One vector is turned by the same rotation once a tick. Each row is the vector after some number of ticks, and that number follows the row.
The counts run from 0 to 149.
[ 26   8 -27  17  27  -8   8  -7 -10  -9  -8  -1   1  18  -6 -10   3  -4
  24  -5  38   3 -13   8 -17  -1   4   1 -17  -7   0   5 -13  18 -17 -26
  23  13 -16  -6 -17   0  -2  -3 -11 -13]	130
[ 20  17  -1  -7  26  -6  29 -16 -37  19  17  -9 -14   7  -9  -6  15   5
  23  26 -10   5 -27  20 -12 -12  11  -4   3   7  -3  21  -9  19  -5  -5
  20  -5  -6  -2 -35 -18   5  -3   9  -7]	85
[ 19 -26 -30   8  17  17  -6  -8   5   7  -5   9  10   8 -20  -7  17   2
  22   0  28   3   7  28  13  25   9   9 -11   8   0  19  11  22 -14   4
  21  20 -18 -12  -4 -14  -7   2   5 -24]	16
[ 19  18 -10 -20  16   5  17  -8 -39  13   8  -7   3  12 -25 -13   7 -23
  11  17  -3   6 -33  10   3  -7   4  -5  -1  13   8   2 -10   7  -5 -22
  30   7  -9 -15 -22  -6   5   1  25   2]	145
[ 45  -3   1   5  27  15  -8 -14 -14  -8  -9   8  -7  -5 -10  -9 -27   8
  10   3   1  -4   7 -16 -14  -9 -13   1 -24   7   1  28 -12  -1 -11   6
  25 -10 -16   2 -15  12  13  -2  -5 -28]	39
[ 16   8  -1 -25  26   8  15   0 -21  14   5   7  -1 -17 -23 -22  14  -7
   5  14 -19  -5 -30  18  -3  12  -2  12  -4  11  10  24   3   6 -16  -2
  18 -12 -15  -3 -25   7  18 -14  30   0]	3
[ 25   6  15  17  34  -4 -13  -3 -39   7   5  -3  11  -2  -8 -14  -4  -9
   9 -11 -26  21  -7   1  18 -12 -12   9  -1  -5   6  17  -4   5   1  16
  31  -8  -3   6 -10  24  -1 -19  16 -12]	73
[ 21  20  -7  -6  23  16  -8   3 -33  16   8  -4  10  10 -29 -38   2  -5
  24   8  -6   3 -14   7  -4  13  -7   2  -9  -6  10  10   6   2  -8 -10
  18   0 -21 -10 -18   6  28  -8  17 -15]	36
[ 29  -4  -1  -6  20   8  -9  12   3  -4 -25   1  18  15 -15 -17 -10 -14
 -10 -32   8   7 -13  11  14   0 -14  16 -14  17  -6  16  -9   9 -17  10
  49   8   6  -1  -5  16   4 -15   4  -8]	110
[  9  -8 -12  15  28  -6  -1   7 -30  15  12   0  17   2  -6 -23  34   8
  27  -4 -19  19  -8  28  26   9   5  13  12   0   4  20  14  22  -6  18
  24  13 -10  -5  -3  -9  -9 -15  13 -15]	14
[ 37   0 -15  13  26  14   7   8  13   5  -8  18  31   5   1 -15  12   1
  15  -6  -2   9  -1  28  17  14  12  17 -15  -3  -2  24  11  11 -10  12
  26   5 -12  12  -4  22  -9 -10  20   5]	94
[ 21  14 -11  -6  25 -15  14   1 -35  -8  11  -5 -11   5   2 -12  -1   9
  14  -3 -16   5 -22   9 -17 -22 -16  10 -12  -1 -10  24 -13  23 -10  -2
  33  -9   5  10 -15   3  12 -14  -7 -21]	8
[ 31 -25   0  -9  35   1   7 -24  -3   5  -9  -7   3 -22 -11  28   8  -8
   6   4   1   8  -9   3  22   3   2   9 -11  33   5  30  -6  10 -11  11
  24   2  -2  -2 -10   2 -14  -1  -6 -32]	44
[ 22 -29   0  -3  42   1  12 -33 -23  11 -10  -2 -16 -16 -15  19  12 -19
   3   6   6   6 -19   0  18  -4   0  -3  -4  18  14  19  -4  14  -5   4
  21   1 -20  -4 -16  -2 -14   0 -13 -43]	43
[ 11  -3  10  11  27  10 -19  -5 -45  18  12  -3  11   2 -17 -13  13  -9
  13   0 -15  16 -14   4  35   3 -12   2  11 -10  12  12   0   9  -3  11
  13   1 -16   0 -11   8  -4 -13   6 -22]	74
[ 29  -5  15   9  28  -3  -2  -5 -31  -7   2   8 -12  -8 -12 -10 -16   7
   6  -2 -24  -4   0 -10  -7 -16 -17   2 -12   6  -5  32  -9   6  -9  14
  36 -18  -9  11 -17  15  13 -10  -1 -21]	40
[ 37  -9 -22   4  16  18   4  17  10 -10  -6  29  19  11 -14 -28   3  16
  13  -1  -1  -6   5  23 -11  12   0  14 -20   9 -11  28  12  20 -20  12
  38   4 -12   2   0   4   4   0  17  -3]	18
[ 41   1 -24  -7  28  -1  22  -6  21  15 -19  -8   8  -3  -1  10  13  -1
   8   1  11   8 -21  33  -4  17   9  19 -23  14  -9  29  -5  19 -13   2
  27   3   1   6  -6   4  -3  -8   6   0]	126
[ 23 -11   0  13  19   5   0 -11 -44  18  22   1 -15   6 -16 -11  12   7
  26  20  -1   4  -7   1  -3  -3   0 -12  -5   5  -3  17  -8  22  -8  12
   8   3 -26  -1 -26 -19  14  -2 -13 -38]	118
[ 39 -23 -13  11  17   8  13   9  20 -18  -5  30  18  -8  -7  13   6 -12
 -10  -3  -9  -2 -16  -1  21   8   2   8 -22   5   1  27   7   8 -13  12
  32   7 -10  10  -4  21  -9   6   8  -8]	61
[ 29  -3 -18  18  12   3  22  -3 -33  11  24  -5   2   9 -11  23  14 -24
  12  16   7  25 -28  -7  15  -2   9 -12  -7  -3   9   6  -4   9 -13 -16
  21  13 -11   5 -21 -15   2  14 -17 -20]	26
[ 17   3 -19  -7  19  11  23  15  -8   0  17  15  20  -5 -17  -6  24 -27
  -1  12 -22   1 -40   7   9   7   4   7  -1   0  16  17   8   1 -18  -3
  21   6 -21   5 -20  11   1   3  24   2]	63
[ 15 -21   1  13  30  11 -18 -22 -35  19   1  -4   9   1 -27  -8  13  -9
  18   1   5  13  -8   7  25  15   1   0   4   2  17   8   5   8  -8  -2
  14   8 -15  -9  -9  -2  -4 -12  -3 -39]	75
[ 43   9  -9 -15  31  -1  11 -25  -4   1 -20 -12  -6  -3 -10   2 -15   7
  17   4  19   9  -6  12 -19  -5  -8   6 -24  16 -12  20 -16  10 -15 -15
  30  -8   5  -8 -15   2  15   1  -4 -21]	6
[ 45  17  -7   8  15  -1  32  10 -21   2  22   8   9   1  -1  15   6   0
  10  18 -24  13 -14  -7   4 -22   9   2 -12   0  -3  21  -6   2  -4   1
  33  -5  -5   8 -18  10   3   7  13  -1]	24
[ 32 -16 -13   3  10  15   3  12 -13  -2  16  19  10  -5 -19  -3  13  -2
   5  -1 -31  10  -2  -2  29  14 -14  17 -20  -3  12  32  19   4 -10  18
  35   3   4   2   1  11  11  -1   7 -14]	138
[ 26   5 -10   3  24  22 -13 -14 -38   7   4  -5   3   8 -31 -30  -6  -1
  23  14  19  -5  -3   0  -8   9  -6  -5 -16  -4  10   1  -6   0 -13 -21
   9  -1 -21  -8 -19   1  22  -2   1 -28]	37
[ 34 -17  -6 -10  32  16  -2  -6  11  -2 -25  15  11 -23 -20 -12 -10 -15
  -2  -5   0 -16 -10   6   9  17  -2  10 -22  20   5  30   0   3 -16   8
  25  -9 -13   5 -13  26  11  -8  15 -19]	1
[ 14  -4 -16 -13  15   2   7   2 -36  14  15  -5   9   4 -20   4  25 -26
   4  -7  -8  13 -41  12  27   7 -11   6  -2  -1  14  11  -3  11 -17  -8
  27  11   8  -6  -2 -10  -2  -9  -8 -25]	107
[ 39 -22 -23   7  17  17   0   2  13  -4 -17  16  16  11 -10 -15   6  13
  15  -2  15   4   7  24   8  17   4  17 -18  12 -11  16  11  20 -17   8
  30  19 -14  -8   3  -5  -7   4   2  -9]	17
[ 30 -14 -26  23  39   8   0   4  21   3 -18  12  28   0  -1   2  15  -4
  10  -8  19   5  -4  21  23  11  15  19 -14   1  -2  19   1  18 -14   8
  26   9 -12   6  -6  15 -21 -11  12 -13]	93
[ 50  18  -9  13  16   6  28  -6   4  -5   9  11   9  -2  -2  16  -9   1
   7  19  -7  16  -3  -8   1 -20   6  -3 -19  12  -9  20  -4  -3  -2   4
  44  -2 -10   3 -21  12  -2  16  16   8]	23
[ 46 -17 -22  16  13   3   7  -1 -16   8   3   1   8  11  -8  36   3 -27
   2  -1  17  23 -25  -8  14  -1  -3  -1 -20  -1   2   9 -12   8 -17 -10
  27  10  -2   5  -9 -11  -1   6 -23 -33]	27
[ 27 -12  -2  17  36  -9  -3 -12  -8   2 -14   1   8  -2  10  11  -1   6
  14 -17  -1  13   8  13  19 -12   0  19   3   8  -1  26 -12  23   0  19
  39   8  -5   5  -6  11 -28 -18   0 -17]	12
[ 43  -9  -9  18  24 -15   9  -8  -1   5  -5  -8  -2   9  18  23   0   4
  12  -7  -1  20  -3  11   6 -19  -7  12 -17   9 -18  30 -15  24  -6  12
  28   6   9   9 -10  -6  -4  -7 -23 -25]	88
[ 28 -16   5  -6  16  20 -15  12  -3   7  -8  17   9  -5 -23 -26   0   6
   5  -2 -20   3  -5  19   9  14 -12  19 -14  17  -1  37   7  12 -26  24
  29  -3  -7   4   0   7  18  -5  11 -24]	78
